cols: H K G E U M P
[  26 -107   34   -9   35  -95  -57]  A
[-36  33  33 -41  33 -41 -51]  F
[-2 -9  9 -1  8 -2  9]  R
count R: [9]
2
down: [-107   33]
K
count F: [33]
3
down: [-57 -51]
P

cols: N Y J B S T C Z
[-34  37   9  27 -29 -69 -15 -19] = L
[-34  37   7  14 -20 -60  14 -11] = W
[11 10 10 10 48 10 10 48] = D
down: [9 7]
J
count D: [10]
5
count L: [-69]
1
count D: [11]
1
count W: [13]
0

cols: bisus vupa zasiv tonez
[ -7  -7 -39  -6]  navak
[ 24  35 -12 -21]  tel
[-73  -2  26 -10]  suvo
[ 43 -19  64  18]  rado
down: [26 64]
zasiv
down: [-10  18]
tonez
count navak: [-6]
1

cols: fasi Der Vibu Luvug gadas baviv
[-97  33  33 -97 -68 -97] : Saz
[29 61 62 62 61 61] : masi
[-13 -98  60 -87 -59 -51] : Dul
[ 31 -20  96   6 -26  59] : seza
[-64  38 -41 -39 -17 -77] : bol
[  13  -98 -112  -12    3  -75] : sul
[ -92  -92    8  -92  -92 -102] : tesu
[ -5  16 -83  -6  28 -11] : rop
count Saz: [-97]
3
count tesu: [-92]
4
down: [  6 -39 -12]
Luvug
count masi: [60]
0
count sul: [-75]
1

cols: famen peko koged semo pesan gabo
[ 38 -16 -10 -17  19   4] = kofa
[-25 -25  47 -25  15  15] = bifib
[-37  15  36 -24 -14   6] = riv
[ -1   1   3 -24  22 -19] = kover
[ 52 -47  14  52  34  14] = Pebi
[ -1   1   3 -24  23 -19] = kita
[ 38 -16 -10 -17  -6  53] = Tev
[ 41  16 -18 -37  41   8] = mot
[-30 -43   7 -15 -10  -5] = Kitu
[-94  -8   6 -20 -17 -24] = Mizam
count Pebi: [52]
2
count bifib: [-25]
3
down: [ 19  15 -14  22  34  23  -6  41]
pesan
down: [-25 -24]
semo

cols: gope dazu lobup nofik Mitop ziker
[ 42  58  19 -55 -39 -29] -> rafe
[ -23 -111  -25   32   18    7] -> Kezi
[ -33 -107  -26  -25  -42  -32] -> Darid
[-51   4   3  55  49  36] -> fovi
[ 39 -59 -29 -48 -35 -23] -> bur
[ 22  93  24 -13 -28 -13] -> Kulo
[-45 -31 -15  52  48  49] -> Bulup
[ 40 -63 -27 -37 -47  -4] -> Zoz
[   9 -107  -26  -25  -42  -32] -> naguf
[ 40 -63 -27 -37 -47 -26] -> Zag
down: [-25 -37]
nofik
down: [-107  -63]
dazu
down: [  7 -32]
ziker
down: [ 19 -25]
lobup
down: [-26   3 -29  24 -15 -27]
lobup
down: [ 49 -35 -28  48]
Mitop

cols: Gadak litod fel zifi fiza sen
[-82  -1 -46  -8  32 -17] : zur
[-18  37  70 -61  27 -80] : dipi
[  3  62 -51  46  21  53] : kased
[ 36  36  36 -21 -23 -23] : Soso
[-20 -25  -3  45 -19 -41] : vuvo
[-68 -14 -14 -14  44 -22] : buvav
[ 40 -76  66 -55 -37 -38] : mikal
[ 19  54 -17  15  47   6] : virot
[ 43   8  75 -77   9  10] : Bez
count buvav: [-14]
3
down: [-17  75]
fel
count Soso: [36]
3
down: [-46  70 -51  36  -3]
fel
down: [ 46 -21  45]
zifi

cols: Pakop Nenoz lodof gek dup
[ 55 -22  17 -18  34] : vik
[ 80 -15  80  -4  -7] : zomev
[ -6 -21  15 -12  11] : far
[-59 -17 -15  29  57] : sipav
[-19  -3  32  -7  11] : nuf
[-44  18 -78  20  -4] : zetim
count far: [-6]
1
down: [11 57 11]
dup
down: [-21 -17]
Nenoz

